Here is a table of points, one per row:
-0.30  0.32  0.08 -0.30  1.22 -1.62 -1.33  0.49  1.01 -0.23 -1.30  0.76  0.17  1.38 -0.95  0.70 -0.90 -0.14 -1.04  1.22 -1.68  1.01  0.25  1.18
 0.70  0.46  0.54  1.20  0.23 -1.80  0.76 -0.58 -0.15 -0.62 -0.10  0.51 -0.84 -0.60  1.95 -0.30  0.10  1.10  1.32 -0.91 -0.07 -0.72 -0.84 -1.35
 1.45 -0.14  1.45  0.78 -0.30 -0.25  0.34 -2.06  1.13  0.11  0.41 -0.56 -0.27  0.47  2.14 -0.55 -1.01 -0.86  1.15 -0.52 -0.81 -1.30 -1.31  0.50
 0.72  0.19 -1.42  0.37 -1.11  0.11  0.62  0.14  0.21 -0.62  1.22  1.53  0.55 -0.73 -1.21 -1.54  0.19  0.62  1.36  0.71 -1.16 -1.65  1.65 -0.75
-1.68 -1.41 -1.74  0.38  0.90 -0.20  0.94  0.32 -0.62 -0.45  1.56  0.44  1.81  0.82  1.53  0.24  1.54  0.76 -1.28 -1.58 -0.05 -0.97 -0.62 -0.67
-0.82  1.27  0.35 -0.68  0.05 -0.82  0.40 -0.50  0.19 -2.30  0.26  1.12 -0.99  1.47  1.96  1.44 -1.16 -1.15 -0.57  1.46 -0.51 -0.78 -0.20  0.52
-0.43  1.25  0.35  0.32  0.68 -0.96  0.54  0.69  0.54 -0.94  1.69  0.48 -1.08 -0.99 -0.87  0.70 -2.01  0.29  1.15 -1.31  0.87  0.47 -0.08 -1.33
 1.66  0.49  0.10  0.25  2.07  2.23  0.58 -1.21  0.87 -0.24  0.49  0.27 -0.60 -1.21 -1.44 -0.15  0.35 -1.11 -0.17 -0.79 -0.52 -1.41 -0.88  0.35
 1.13  1.28  0.92  0.22 -0.14  0.50  0.79 -0.23 -0.63 -0.67 -0.68 -1.70 -0.52 -1.29 -0.64  0.47 -1.46  1.74 -0.74 -1.84  1.88 -1.18  1.01  1.77
-0.35  1.04  0.48  0.57  0.06  0.19 -0.29  1.72  0.79 -0.94 -0.46  1.39  2.06 -1.30 -0.30 -0.99  1.52 -1.64 -0.28 -0.56  0.89 -1.19 -1.14 -1.29
 0.70 -0.66  0.91 -1.29 -0.06  0.92 -0.51 -0.82 -1.06  0.87 -1.04 -1.67  0.42 -0.80  0.43 -0.34 -0.01 -0.95  0.90  0.86 -0.49  1.26  1.64  0.78
 0.90 -0.91  0.76  0.51  0.28 -2.08  1.18  0.23  0.82 -0.92  0.79 -0.14 -1.09 -1.15 -1.01  1.77  1.86 -0.86 -0.17  0.16 -0.87 -0.43  0.40 -0.02
 2.17 -1.32  0.04  0.07 -1.48 -0.33  0.58  1.18 -1.30  0.62  0.63 -0.21  1.36  0.02  0.65 -0.94 -0.76 -0.32 -1.70 -1.19 -1.03  1.42  1.31  0.54
-1.13  0.09  1.33  1.44 -0.78  0.72  0.88  0.11 -0.14  2.24  1.28  1.33 -1.30 -0.54 -0.52  0.15 -1.64  0.71 -1.41 -0.68 -0.46 -1.18  0.00 -0.50
 0.45 -1.81 -1.70 -0.08  0.38  0.94 -0.51  1.21  0.22 -0.04 -1.20 -0.06  1.44 -2.13  1.37  1.70 -1.50  0.87 -0.84  1.85  0.07  0.89 -0.80 -0.70
 0.64  0.82 -1.22  0.36  1.22 -0.83 -0.68 -0.86  1.22 -0.05 -0.45 -0.54  0.51  1.50 -0.20  1.65 -1.25 -1.41 -1.06  1.32  1.13 -1.41  1.61 -2.03
 0.76 -1.11  0.20 -0.28  1.88 -0.02  0.11  0.89 -1.74  1.39 -0.41  0.28  1.27 -0.94  1.11 -1.83 -0.45 -1.41 -1.00  0.24 -0.24  0.33  0.77  0.21
-1.34 -1.01  1.48 -0.90  0.64  1.48 -0.26  0.64 -0.17 -0.35 -1.28 -0.87 -0.09  1.04 -1.07  0.14 -0.98 -0.89  1.12  0.76  0.02  1.12  0.06  0.70
 0.86 -1.01  0.32  1.02 -1.76 -0.87  0.91  0.58 -1.48  0.80  0.43 -0.32 -1.61  0.41  0.92 -0.42  0.88 -0.53  2.06  1.37 -0.12 -1.19 -0.33 -0.93
-0.60 -0.02 -0.34 -1.28  0.03  1.15 -1.35  0.58 -0.82  1.24 -0.23 -0.23 -1.26  0.70  0.69  2.37  1.35  0.28 -0.15 -0.77 -1.32 -0.32 -0.76  1.07
-0.06 -0.28 -0.37  0.81 -0.99 -1.23  0.35 -0.73 -1.33 -1.11  0.28  0.33 -0.64 -0.20 -1.06  0.99  1.87  0.10 -1.58  2.05  1.65 -1.29  1.06  1.41
-0.63  1.30 -0.85  0.07 -1.43 -0.35 -0.85 -1.86 -0.43  0.37  1.08 -0.89  1.93  0.65 -0.52 -1.01 -1.07  0.73  1.18  0.84  0.87  1.20 -1.42  1.08
-0.14  0.21 -0.96  1.17 -0.89  0.73  0.36 -1.19 -1.03 -1.27  0.47  0.23 -0.63  0.19 -0.86  0.27  1.60  0.82  1.27 -1.16 -0.88  2.17  1.32 -1.80
-0.52 -1.08  1.18 -0.77  0.69  0.04 -1.63 -0.12  0.51 -0.40 -0.79 -0.59 -1.24  1.25 -0.62 -1.15 -0.20  1.71 -0.17  1.35  1.59  0.58 -0.49  0.87
 0.07 -0.04 -2.33  0.17 -0.83  0.94  0.97 -0.80  0.31  0.74  0.39 -0.02 -1.37  1.91 -0.54 -1.53  0.16 -0.95  0.99 -0.99  1.77  1.76 -0.60 -0.18
-0.30  1.19 -0.08 -1.39 -0.63  1.14 -0.42 -0.46  1.36  1.71 -0.50  1.15 -1.18 -1.07  0.64  0.94  1.28  0.83 -1.08 -0.83 -0.18  0.70 -0.94 -1.89
 0.27  1.21  0.13 -0.60  0.28  0.28  0.45  1.40  0.20  0.60 -0.31 -1.67  1.24  1.59 -1.36 -1.47  0.41  1.99 -1.03  1.50 -1.47 -0.70 -1.03 -1.91
-0.93 -1.59  0.30 -2.03 -0.55 -0.56 -0.89 -0.24 -0.63 -0.51 -1.22  0.05  1.74  0.59 -0.25 -0.29  0.78  1.32  1.01 -0.19  1.22  0.40  1.62  0.83
-0.36  0.20 -0.09  0.89 -0.72 -1.06  0.66 -1.18  0.42  0.28  0.37  0.63  1.95 -1.03 -1.59  0.38 -0.38 -1.13  1.50 -1.23  1.19  1.14 -1.50  0.70
-1.08  0.07  0.17 -0.67  0.79  0.66 -1.46  1.18  0.34  1.20 -1.12 -0.89 -0.43  0.96  0.40  0.03  0.24  0.18  0.38 -1.25 -0.99 -0.08 -0.15  1.50
-1.84  1.00  0.02 -0.31  0.28  0.94 -1.23  1.48  1.39 -0.52 -0.26 -0.15 -1.34 -0.99  1.23 -1.40  0.63 -0.69 -1.10  0.09 -0.33  1.37  0.40  1.34
There is one direction along which these points spread out most. Take the direction at right angles to it along which they spread out most. Go by this last direction. How far along it is each point below, from 0 to 99? The average is 50, and the first point in the table lies past the average. One standard deviation of the points above along it is 16.
-0.63  1.30 -0.85  0.07 -1.43 -0.35 -0.85 -1.86 -0.43  0.37  1.08 -0.89  1.93  0.65 -0.52 -1.01 -1.07  0.73  1.18  0.84  0.87  1.20 -1.42  1.08 >> 15
 2.17 -1.32  0.04  0.07 -1.48 -0.33  0.58  1.18 -1.30  0.62  0.63 -0.21  1.36  0.02  0.65 -0.94 -0.76 -0.32 -1.70 -1.19 -1.03  1.42  1.31  0.54 >> 34
 0.90 -0.91  0.76  0.51  0.28 -2.08  1.18  0.23  0.82 -0.92  0.79 -0.14 -1.09 -1.15 -1.01  1.77  1.86 -0.86 -0.17  0.16 -0.87 -0.43  0.40 -0.02 >> 67
 0.07 -0.04 -2.33  0.17 -0.83  0.94  0.97 -0.80  0.31  0.74  0.39 -0.02 -1.37  1.91 -0.54 -1.53  0.16 -0.95  0.99 -0.99  1.77  1.76 -0.60 -0.18 >> 20
-1.68 -1.41 -1.74  0.38  0.90 -0.20  0.94  0.32 -0.62 -0.45  1.56  0.44  1.81  0.82  1.53  0.24  1.54  0.76 -1.28 -1.58 -0.05 -0.97 -0.62 -0.67 >> 56
-0.30  0.32  0.08 -0.30  1.22 -1.62 -1.33  0.49  1.01 -0.23 -1.30  0.76  0.17  1.38 -0.95  0.70 -0.90 -0.14 -1.04  1.22 -1.68  1.01  0.25  1.18 >> 68
 0.86 -1.01  0.32  1.02 -1.76 -0.87  0.91  0.58 -1.48  0.80  0.43 -0.32 -1.61  0.41  0.92 -0.42  0.88 -0.53  2.06  1.37 -0.12 -1.19 -0.33 -0.93 >> 40
-1.13  0.09  1.33  1.44 -0.78  0.72  0.88  0.11 -0.14  2.24  1.28  1.33 -1.30 -0.54 -0.52  0.15 -1.64  0.71 -1.41 -0.68 -0.46 -1.18  0.00 -0.50 >> 63
-0.43  1.25  0.35  0.32  0.68 -0.96  0.54  0.69  0.54 -0.94  1.69  0.48 -1.08 -0.99 -0.87  0.70 -2.01  0.29  1.15 -1.31  0.87  0.47 -0.08 -1.33 >> 53
